rotation ticks, each row followed by its count of ticks
The counts run from 0 to 249.
[115 149 131 168 123 112 127 113 131 105 152 114 166 136 138 148 156  98
 178 104 182 130 178 109  82 169  81  91 130 152 137 120 136 122  93  96
 136 120 187 107 139 171  95 142 120 105  91 132  96 133 137 141 117 161
 127 170  96 110 138 156 171 165 159 141 113 151 113  91 127 130 110 190
 122 140  84  84 127  99  81 117 138 142 140 137  95 168 154 119 115] : 215
[128 145 128 139 154 131 107 127 155 113 117 133 126 138 120 135 128 142
 127 104 158 105 197 104 110 171 103  85 139 164 106 108 143 102 127 102
 147 133 198 116 179 145 158 166 113 115 107 126 121  92 144  89 118 114
 130 153 109  91 157 144 145 167 132 153 141 147 110 146 151 122 127 191
 130 130  87 114  52 157  57 129 144 171 134 140  96 153 139 153 144] : 244
[124 155  84 157 145 100 130 119 118 103 102 109 131 136 145 146 139  92
 120  43 154 101 184 136 108 186  89 104 105 190 103  94 125 115 106 103
 155 141 191 124 140 145 148 150 157 108 115 104 128 117 142 133 147 118
 166 144  96 110 123 134 164 153 142 139 103 142 136 121 144 151 118 149
 108 160  99 106  89 118  73 125 156 134 100 136 113 155 118 158 121] : 87
[114 152  88 148 121  87 153  97 178  99 118 102 114 135 154 157 120  83
 135 101 175 146 195  93 107 156 110  92 104 165 145 129 149 103 110 104
 139 126 172 119 157 164 112 144 158 120 108 116 119 123 124 143 111 153
 133 137  70 125 127 158 154 164 127 146 105 152 117 104 136 120  99 174
 110 139  93  96 120 106  73 132 126 161 130 158  95 141 163 116 106] : 121
[ 98 134 143 169 145 155 155 137 176 106 125 133 150 150 130 117 114  94
 179 119 149 114 160 104 108 130 109 124 155 116 160  89 103 124 105 134
 141 104 173 128 170 154 128 148 157  69 139 137 109 115 136 133 100 130
 125 166  92  95 156 167 153 193 133 128 146 157 125 117 175 129 119 177
  96 120  68 125 112 128  74 128 118 148 139 133 102 145 173 130 141] : 247
[128 146 125 165 126  94 135 117 120 123  95 124 124 163 120 121 129  86
 125  41 155 110 185 110 123 169 124  97 117 155  89  88  97 137 123 109
 156 126 194 113 144 137 126 171 152 115 129  97 136 163 120 131 142  97
 122 128 113  85 144 128 162 201 132 155 129 134 107 126 132 150 125 122
 121 134 102 119  88 145  89 134 127 161  80 109 117 189 128 155 146] : 140
[117 150 100 131 144  90 153 126 117 136 135 100 158 145 151 148 157  93
 122  56 165  85 172 142 104 147 147 112 126 174 108 107 136 133 151  71
 135 135 195 110 132 177  99 181 125 104 127 157 120 130 123 143 125 138
 119 133 124  89 146 158 175 190 137 170 147 148 133 160 142 139 113 144
  83 113  83 130  61 126  69 140 116 152 144 116 126 150 141 131 125] : 164
[130 162  66 132 124 116 143  94 122 119 145 106 140 139 155 154 160  89
  84  79 153 150 191 100 121 183 119 108 100 170 135 127 113 106 122  84
 148 154 183 139 157 164 122 151 166 108 127 144 122 104 132 132 117 149
 123 151  88 108 134 125 151 150 150 166 104 169 131 106 134 139 106 182
 122 129 101 107  96  86  68 131 120 134 111 149 107 123 156 140 100] : 34
[125 175  94 119 150 125 152 102 138 122 105 117 148 151 124 127 118  82
  77  95 138 136 172 103  91 148 145 115  88 134 133 122 141 124 114 136
 155 151 183 130 163 158 143 166 148  93 124 108 137  86 112 116 101 127
 109 131  98  65 158 156 141 197 136 144 122 140 116 117 137  94 120 136
 117  84 105 101  54  95  89 147 131 142 113 151 103 133 144 146 159] : 202
[123 138  98 127 185 115 140 130 107 106  89 123 154 160 138 115 129 111
 141  84 155  78 175 153 100 148 112 128 138 135 127  93 135 131 108 138
 153 127 168 126 150 148 126 163 159  58 143 120 134 104 141 140 148 117
 130 131 112  54 173 141 140 178 146 125 113 136 117 139 185 131 148 124
  97 136  87 108  94 127  51 134 124 143 133 155 114 163 113 161 158] : 55
[156 158 114 156 142  88 141 126  95 137 126 113 110 145 150 158 175 114
 133  68 160  93 195 120  99 178  96 104 114 192 118 128 130 114  96  84
 158 111 193 116 147 134 115 164 154  96 110 103 113 123 120 133 134 116
 127 156 112 114 122 150 153 140 148 152  96 142 128 143 155 154 138 134
 118 150  89 110 110 138  82 134 152 130 133 126 108 193 115 152 139] : 181
[167 149 115 169 155 131 136 115 148 104 124 148 119 158 126  95 109 100
 135 122 143 139 196  84 124 166 119 111 134 134 123 129 118 101  95 116
 135 143 171 130 146 130 157 149 173  95 145 125 120 138 138 130  92 111
 101 117  81  68 161 148 145 170 120 160 114 124  73 116 151 120 152 164
  94 131 114  94 127  87  91 128 109 148  99 124  75 166 156 152 142] : 98
[123 157 110 143 135 113 166  95 135 117 160 108 192 144 135 128 138  93
 136 104 173 122 175 112  76 153 136 115 121 134 149 116 165 126 133  91
 126 133 183 106 149 185  88 170 121 111 116 152 105 123 124 150 105 143
 115 130 102  86 166 156 155 197 149 149 122 141 128  83 110 111 103 151
 103 137 106 104  99  95  81 121 111 150 118 123 100 140 144 127 124] : 162
[148 156 155 124 156 131 137 111 108 152 129 126 130 143 116 130 161 104
 145  92 151 129 160  96 112 143 143 132 159 120 133 135 141 148 114 125
 173  96 208 101 161 167 132 154 114  88 108  94  89 103 110 136  87 136
  98 162  95  97 183 170 183 174 130 171 137 133 126 140 152 144 102 184
 103 107  85 117  95 106 108 143 143 140 137 126 117 160 159 150 151] : 241
[130 125 123 131 173 134 131 118 129 118 112 120 128 139 142 109 149 125
 165  89 152  89 194 118 129 157 142 107 191 130 145 123 152 109 132 113
 143 117 171  95 162 147 117 147 113  79 129 130 114  86 150 133 139 127
 137 167  87 111 182 138 163 151 142 172 140 126  93 124 180 150 126 184
 102 150  88 114 119 136  53 122 119 148 142 151 110 184 148 151 146] : 189
[155 140  97 150 167 100 149 100 118 157 123 130 129 152 142 139 162  99
 125  63 159 112 199 109 100 170 121 126 137 169 116 145 177 104 110 117
 137 140 206 126 135 153 118 134 150 107 119 108 100 114 126 156 124 109
 124 152  91  86 155 144 167 152 132 167  91 127  89 127 149 119 139 155
  90 153  94 120  95  99 102 140 148 145 100 122 115 151 100 144 147] : 93
[106 152  77 116 156 147 163  97 115 135 114 116 144 152 146 144 121  91
 124  95 146 130 158 125  92 161 107 140 131 145 160 124 129 121  89 155
 142 135 161 128 139 139 122 134 176  56 149 103 104 106 132 176 125 156
 135 157  89  95 169 139 169 174 147 138  97 146 120 109 179 138 129 181
  89 119  95  97 128  67  92 128 132 125 111 130  97 143 148 135 146] : 90
[119 147 144 168 151 142 137 136 133 137 141 124 153 153 121 112 128 131
 153  70 164 104 158 131 101 195  86  95 133 162 111  97 119 134 110 122
 148 100 207  94 125 115 121 146 127  88 117  98  94 134 143 100 127 122
 137 155 112  89 154 154 167 169 131 132 124 155 107 129 128 138 145 164
 110 143  93 101 122 130  97 136 150 146 101 129 108 208 120 147 157] : 47
[123 163  93 123 154 142 167  83 134 147 111 118 124 180 140 135 115  93
  96 100 157 131 154 121 102 157 144 128 115 155 141 134 126 146 134 134
 148 146 189 122 134 138 109 156 157  72 147  96 113 111  99 131  89 136
 115 138 108  95 167 156 179 185 120 154  98 153 116 154 155 121 130 169
  81  93  83 120  77  94  99 156 118 149 106 120 114 142 145 104 166] : 37
[137 147  96 108 150 139 133  97 117 115 100 108 115 153 110 128 102  96
 131 109 155 117 163 106 110 168 148 118 158 146 134 110 143 143 135 107
 134 160 172 105 128 137 132 165 113  82 140 129 100 120 123 131 102 135
 105 159 118  90 169 135 175 169 130 161 124 119 109 134 169 143 113 181
  86 131 100  84  72  86  91 137 101 129 117 104  90 187 154 117 170] : 131
[120 175  85 132 159  89 172 105 114 108 132 102 151 130 152 137 161 105
 112  58 154 123 140 144 120 160 127 119 130 155 138 123 140 113 142  91
 169 122 171 120 121 169 111 145 140  87 125 116 139  74 131 125 121 139
 180 154  68  97 159 168 170 173 147 163 116 168 124 115 133 157  97 148
 103 129  92 123 110 105  60 122 120 139 120 167 155 150 155 118 122] : 32
[ 88 134 147 166 149 170 124 137 171 106 114 147 141 149 138 116 122 100
 163 119 146  96 163  82 113 145  91  96 153 135 139  95 107 107 129 123
 151 127 194 129 167 144 141 154 145  67 133 129 111 122 137 116 100 131
 119 138  85  96 161 160 159 199 137 131 135 166 113 134 157 142 139 188
  90 126  75 128  86 135  76 125 128 163 132 130 105 138 173 140 134] : 246
[106 130 104 168 135 118 124 113 127 103 119 122 136 151 143 146 147  72
 148 113 168 103 202  99  79 173 123 114 134 143 137  99 137 131  83 104
 121 129 194 113 193 170 120 174 132 129 106 119 107 136 125 182 147 138
 111 165 112  83 143 124 158 172 149 145 122 131 119  87 141 120 120 154
 134 124 103  74 113 111  83 127 142 143 119 115  90 165 132 165 127] : 51
[147 145  99 146 188 113 110 115 119 101 102 133 157 142 151 114 149 114
 140  94 148  99 193 135 104 147  93 143 134 132 128 104 148 110 100 134
 150 127 163 147 165 144 139 140 149  67 142 125 142  95 153 143 142 115
 136 140  85  64 187 151 130 168 157 136 122 137 116 116 171 121 145 124
  98 133  99 100 115 121  37 117 117 132 120 159 115 148 101 162 158] : 56
[155 170 114 156 121 111 125  98 182 111 129 148 115 154 110 133 100  96
 151 118 163 152 198  78  94 144 124  94 113 152 111 115 131 126 112 104
 160 119 181 131 155 153 142 173 122 118  80 114  94 145 105 113  95 126
  95 131 103 101 147 177 177 173 115 154 109 144 107 125 128 119 121 168
  96 107  78  94  79 121  88 159 128 150 104 146  92 167 168 105 122] : 209
[148 101 116 136 171 124 113 102 146 146 128 143 166 147  95 110 131 125
 159  98 182 120 170 124  95 140 133 121 149 143 148 131 167 127 136 147
 145 121 187 102 145 195 129 151 130  98 101 147 111 108 135 126 107 137
 121 114 110  72 201 175 140 189 129 130 123 121 102 114 163 128 103 159
 115 143  97 105  89 138  78 112 124 161 128 157 118 161 127 133 142] : 22
[124 133  95 157 111 102 158 108 172 113 128 118 115 157 137 167 122  80
 133  97 178 132 187 103 100 157 113  79  97 183 131 120 120 114 101 110
 147 138 184 118 153 175 113 173 172 115 120 118 115 144 108 138 102 138
 114 131 105 124 115 170 142 166 116 139 104 159 125 114 137 111 112 161
 100 138  95 104 103 120 101 140 136 156 117 142  75 149 171 117 102] : 122
[141 155 106 145 152  89 130 111 139 175 133 161 155 144 118 129 139  76
 128  41 129 140 177 110 115 150 130 117 143 160 111 134 143 109 117 132
 156 122 192 120 125 149 106 143 155 117 114 105 115 153 129 126 141 115
 104 163  75  93 183 153 190 169 111 160 128 122  70 131 128 139 120 159
  82 123  80 113 111  95 115 159 131 137 101 131 135 156 137 129 129] : 6
[112 158 109 126 140  98 103 136 117 129 107 134 137 129 166 146 182  87
 143  98 132 103 188 106 113 132  90 123 129 148 126  93  92 110 116 105
 180 103 167 152 171 157 132 145 129  72 125 152 140 117 135 129 134 136
 105 142  91 104 152 156 153 165 157 141 142 152 141 142 162 152 129 160
  97 118  84 120  76 135  38 133 128 142 154 139 127 125 145 152 104] : 112
[126 142 103 144 133 103 159 115 129 143 161 116 179 146 142 136 150  92
 132  88 171  97 175 133  86 162 135 120 128 148 140 113 162 116 158  85
 137 136 189 109 129 199  98 157 113 127 114 158 110 149 118 156 115 132
 100 133 111  89 158 158 164 190 139 168 127 133 130 114 120 122 106 165
  89 130  92 114  76 117  72 135 131 150 122 125 122 149 150 122 112] : 163
[145 134 106 164 154 103 142 109 103 128 119 129 144 159 132 127 176  68
 155 106 142 113 182 114  95 148 104 137 165 155 141 111 105 135 110 105
 136 133 182 140 142 134 116 127 150  61 141 159 119 123 144 175 130 125
 120 153  99  96 151 137 166 158 163 148 115 124 126 128 175 150 112 169
  76 156  95  93 121 106  43 140  99 119 120 109 130 142 136 136 141] : 223
[134 160 105 144 168 109 204  98 123 103 123  95 135 163 139 126 123 121
 129  89 160 108 155 136  97 153 113 127 117 158 139 118 152 145 125 106
 166 119 178  99 100 132 126 173 149  69 143 101 105  96 109 115  93 115
 159 129 116  95 133 190 157 171 146 162  86 157 121 138 158 108 125 143
  88 147 103  99 110 106  73 144 123 139 134 147 116 184 138 122 174] : 125
[141 154 134 100 177 119 131 120 120 132 110 124 113 135 112 131 140 112
 140  94 149 116 168 102 122 151 160 123 146 138 130 120 160 139 131 117
 156 110 203 104 167 177 125 162  98 100  84 115 112  82 118 125  97 131
 113 167 109  92 185 157 163 168 128 148 137 129 108 149 158 136 102 173
 115 102  68 115  86 126  86 140 143 150 136 143 109 165 147 135 146] : 242
[131 135  99 130 153 115 158 114 157 141 139 135 162 142 156 111 149 126
 128  76 140 124 182 119 123 172  96  70 117 166 141 141 127  91 131 136
 156 124 178 110 125 144 128 148 178  84 159 127 129 123 145  83 128 138
 119 112  69 103 165 181 131 175 125 135 117 172  87 117 142 127 129 166
  91 145 105 133 116 115  72 111 128 163 108 166 115 157 166 149 133] : 64
[128 184  72 132 142 102 142  92 120 106 136 110 143 131 158 149 151  88
  93  67 159 129 173 134 123 179 121 112 107 160 139 123 140 104 130  85
 155 131 173 132 141 145 121 142 138 104 123 144 130  81 142 138 127 140
 165 162  80 110 147 132 158 151 137 160 112 169 117 111 130 149 105 165
 132 137  90 118 107  88  58 126 109 123 119 166 117 144 160 136 104] : 33
[ 99 150 105 149 135  91 146  98 172  91 126 111 124 128 152 148 144  77
 146 111 142 127 191  97 101 142 116  82 130 156 151 134 152 105 110  94
 144 110 161 129 162 145 112 140 147  96 100 109 125 100 121 125 116 143
 165 157  67 131 143 160 144 164 143 156  96 154 118 110 148 115  98 175
 112 139  85 109 130 105  56 137 121 149 118 167 109 142 157 107 118] : 120
[152 167 106 159 152 111 120  90 143 152 130 155 164 153 114 105 127  86
 128  78 135 156 185 105 102 148 121 122 143 140 113 113 146 112  95 136
 131 131 191 139 129 136 125 123 143 114 116 121 122 148 133 140 128 132
 103 147  79  76 195 158 183 172 122 156 109 121  79 101 125 135 116 154
  93 113  82  87 118  86  95 148 124 134  79 133 128 145 129 133 122] : 5
[129 142  78 142 174 127 149  99 124 140 112 117 140 163 130 139 128  77
 115  76 170 143 175 128 101 164 127 147 115 146 156 130 137 119  80 159
 129 144 172 124 156 160 125 150 185  62 125 117 105 108 116 176 106 132
 129 147 107  86 161 142 165 144 126 137  84 127 112 103 166 120 129 158
  96 122  87  95 127  76  90 138 144 126 105 141 107 147 121 140 142] : 91
[105 123 122 144 153 120 123 132 112 138  96 119 126 159 142 144 123  95
 144  81 176  74 182 124  99 156 123 120 120 142 115  95 133 132 124 119
 157 127 186 122 159 169 103 161 132 105 134 125 111 160 120 170 153 116
  97 124 122  82 154 154 172 192 127 125 116 131 125 116 157 139 138 137
  86 132 111 117  67 123  95 139 157 151 111 104  98 183 122 153 151] : 53
[170 171 111 142 153 147 129 129 117 127 153 131 140 154 138 120 159 138
 103  96 172 145 175 112 121 183  97 120 109 152 133 108 101 107 100 116
 168 129 191 134 181 144 151 180 165  67 135 128 119  94 122 128  87 127
 103 133  94  87 151 166 141 160 142 145 127 164 127 109 134 139 137 158
 133 112  95  96 106 100  70 111 136 135 128 151  88 164 162 175 148] : 238
[115 141 124 147 151  91 153 124 156 140 119 133 170 128 135 126 162  99
 137  68 120 116 163 120 104 136 107  87 138 188 126 129 134 120 120 144
 155 107 182 111 133 146 124 129 157  72 108 107 143  89 150 103 138 122
 154 152  92 110 146 177 139 159 138 141 124 155 103 154 151 114 110 163
  95 137  60 122 117 132  58 147 133 160 141 154 135 131 133 121 145] : 118
[173 148  92 143 151 111 143 111  99 134 168 125 138 135 151 134 166 110
 134 105 173 128 176 126 113 179  95 118 133 180 131 116 127 101 110  68
 136 134 192 138 132 150 131 143 154 100 125 171  92 107 159 150  76 136
 131 162 105 117 128 147 160 140 143 171  92 151 130 135 141 147 116 189
  95 147  93  84 110  90  63 134 123 117 134 129 103 152 134 146 109] : 128
[114 150  94 144 133 132 115 115 166  91 107 134 138 140 118 110  99 118
 150 103 183 124 178 132  94 143 107  84 137 165 126  96 100 108 132 118
 132 142 169 133 161 125 137 165 144  77 118 144 124 112 147 109 115 141
 151 137 108  97 157 127 159 187 131 136 123 163 117 130 158 135 116 179
 137 124  69 108  83 176  51 123 102 171 123 159 108 182 151 127 127] : 80
